In the rows, zero is written as 100.
A single turn carries every row of the set below to another of its rows. Some are shown first; where does it send the rows asked next?
dom: [122 103 99 125 115 126 99 95 94 73 117 129 96 116 91]
pozam: [98 97 146 104 130 89 114 95 92 100 102 104 128 82 107]
Ninu: [133 122 88 105 84 116 100 118 91 79 123 128 103 100 86]
Pimir: [103 76 118 111 100 80 101 104 66 99 103 118 87 101 107]
dekem: [111 93 98 93 106 82 97 123 52 102 108 113 93 101 113]
tibof: [103 114 87 89 119 126 120 118 101 77 128 89 121 125 101]
vudem: [134 107 95 87 111 132 89 92 108 103 117 95 97 84 124]
mub: [100 123 78 116 106 117 89 103 96 121 104 138 111 101 91]
lokib: [111 126 121 120 127 94 124 116 81 119 121 100 122 92 104]
zep: [106 118 85 103 109 117 121 112 123 99 144 87 107 111 84]
Vuf: [92 92 127 95 136 74 113 94 114 113 121 101 115 70 93]
Sibu: [131 100 97 80 93 120 94 92 122 103 120 98 93 71 115]
rukis: [84 101 77 103 128 117 89 96 94 100 96 141 114 111 99]
pogi: [105 80 83 99 125 107 100 92 113 65 127 131 89 107 83]
pulu: [77 88 80 83 102 100 96 98 106 92 95 147 114 95 91]
seb: [104 115 114 91 99 71 131 123 98 114 127 105 122 71 91]
Dazu: [97 98 107 103 86 109 130 100 132 84 132 97 108 106 82]
dev: [120 82 103 72 100 118 96 85 121 86 111 103 96 77 119]
gop: [116 100 72 78 95 98 102 116 111 71 133 130 95 91 77]
sida: [94 94 109 90 98 118 128 106 110 62 116 99 122 120 98]
fabe: [83 84 114 77 127 67 132 109 103 91 120 109 120 81 97]
Leb: [99 74 102 109 109 70 100 100 84 115 121 114 73 92 95]
Dusab: [106 91 81 92 115 72 96 120 71 118 126 108 80 92 100]
keke: [109 121 126 87 126 91 110 119 78 106 107 98 136 79 112]
sim: [123 89 100 79 118 130 91 85 107 86 109 99 100 89 129]
geb: [103 116 107 77 133 76 110 118 99 119 127 95 123 67 98]
fanu: [89 94 120 107 155 91 124 101 85 97 115 105 122 102 109]
lise: [92 111 81 97 80 100 97 106 109 112 104 144 111 86 83]

Leb moves to Dusab
pozam moves to Vuf
Now find these:
fanu moves to fabe
tibof moves to sida
mub moves to rukis
Ninu moves to dom
vudem moves to sim

A single turn carries every row of the set below to another of its rows. Some are shown first; where does it send the rows asked next?
rikov: [122 117 96 61 88 92 95 105 123 109 93 128 94 102 126 111 105 113 106 117 105 113]
Gadas: [129 107 95 74 82 100 96 100 128 109 102 130 107 105 111 116 119 112 120 115 121 114]
pomam: [72 96 98 115 132 109 105 97 75 115 88 85 95 93 79 84 87 88 87 101 100 80]
Rerum: [123 107 108 79 87 107 93 90 122 115 104 128 117 99 107 117 112 116 125 118 120 120]
naver: [74 103 73 112 127 115 110 101 91 75 79 114 92 106 101 69 116 110 67 106 107 91]
taf: [85 70 87 123 102 115 97 98 81 102 102 86 115 99 82 85 113 57 101 114 100 93]
tad: [93 78 93 114 87 114 123 96 79 95 120 75 132 96 86 90 111 75 114 111 94 109]
subo: [122 110 97 64 84 98 93 103 128 112 101 134 103 102 125 109 111 106 113 123 108 117]
sib: [73 85 90 122 106 126 102 87 76 74 90 104 125 98 105 74 128 96 83 130 104 115]
Vus: [120 122 113 70 91 93 99 93 101 113 91 110 104 95 115 123 103 132 112 117 116 117]
kesad: [85 80 83 95 87 106 134 109 89 104 128 90 125 97 92 76 132 71 102 129 104 97]
Takul: [70 85 81 113 111 123 108 96 90 81 97 118 118 101 105 65 140 94 77 134 112 104]
Vem: [81 73 78 105 98 102 107 112 84 103 104 89 107 99 90 77 129 56 89 128 106 83]
gegig: [73 86 79 93 111 94 115 118 82 111 100 91 92 97 92 73 124 71 75 126 108 72]
vam: [77 92 90 128 113 123 99 84 70 67 79 95 115 100 103 81 112 104 82 114 99 114]
bana: [87 107 90 105 124 106 131 101 86 105 101 82 96 98 78 87 78 105 95 80 95 86]
lalun: [70 95 72 107 120 119 112 102 97 81 90 123 101 105 103 61 133 102 69 122 113 92]
Nor: [78 102 82 121 122 117 103 93 76 68 74 100 99 104 101 78 105 112 74 101 99 102]
bim: [120 107 106 71 84 104 89 95 123 113 102 132 114 98 123 112 108 106 119 125 106 124]
dobop: [119 120 112 70 90 97 90 93 108 110 90 118 104 96 125 118 91 120 112 116 100 124]
neve: [119 111 114 74 88 104 88 91 113 112 97 122 113 95 123 116 98 113 118 122 102 129]
gis: [119 115 117 76 91 103 95 87 109 118 98 118 114 94 111 122 104 127 121 120 117 122]
Meza: [69 99 89 97 127 96 115 110 78 117 92 89 86 93 86 76 103 87 74 113 107 72]
sus: [81 81 96 126 119 117 96 91 77 107 94 84 110 97 76 89 92 73 99 102 97 91]
duso: [129 113 91 66 81 89 100 106 121 105 96 122 96 105 116 118 118 117 111 112 119 109]
Muro: [94 92 95 119 106 114 122 92 77 96 106 72 117 96 80 96 84 91 110 87 88 104]
tir: [78 95 77 81 104 98 144 118 99 114 124 99 105 97 91 68 126 87 87 121 110 78]
lin: [125 121 100 65 85 85 101 103 107 107 89 113 95 100 119 121 110 128 107 114 116 111]
busob: [122 122 103 64 91 91 94 102 114 108 88 121 94 99 127 116 95 120 106 113 102 117]
mez: [80 109 81 87 123 99 143 114 96 114 110 95 89 98 85 73 99 103 84 98 105 74]

gis moves to Rerum
Vem moves to gegig
rikov moves to busob
Now find these:
Muro moves to tad
Nor moves to vam

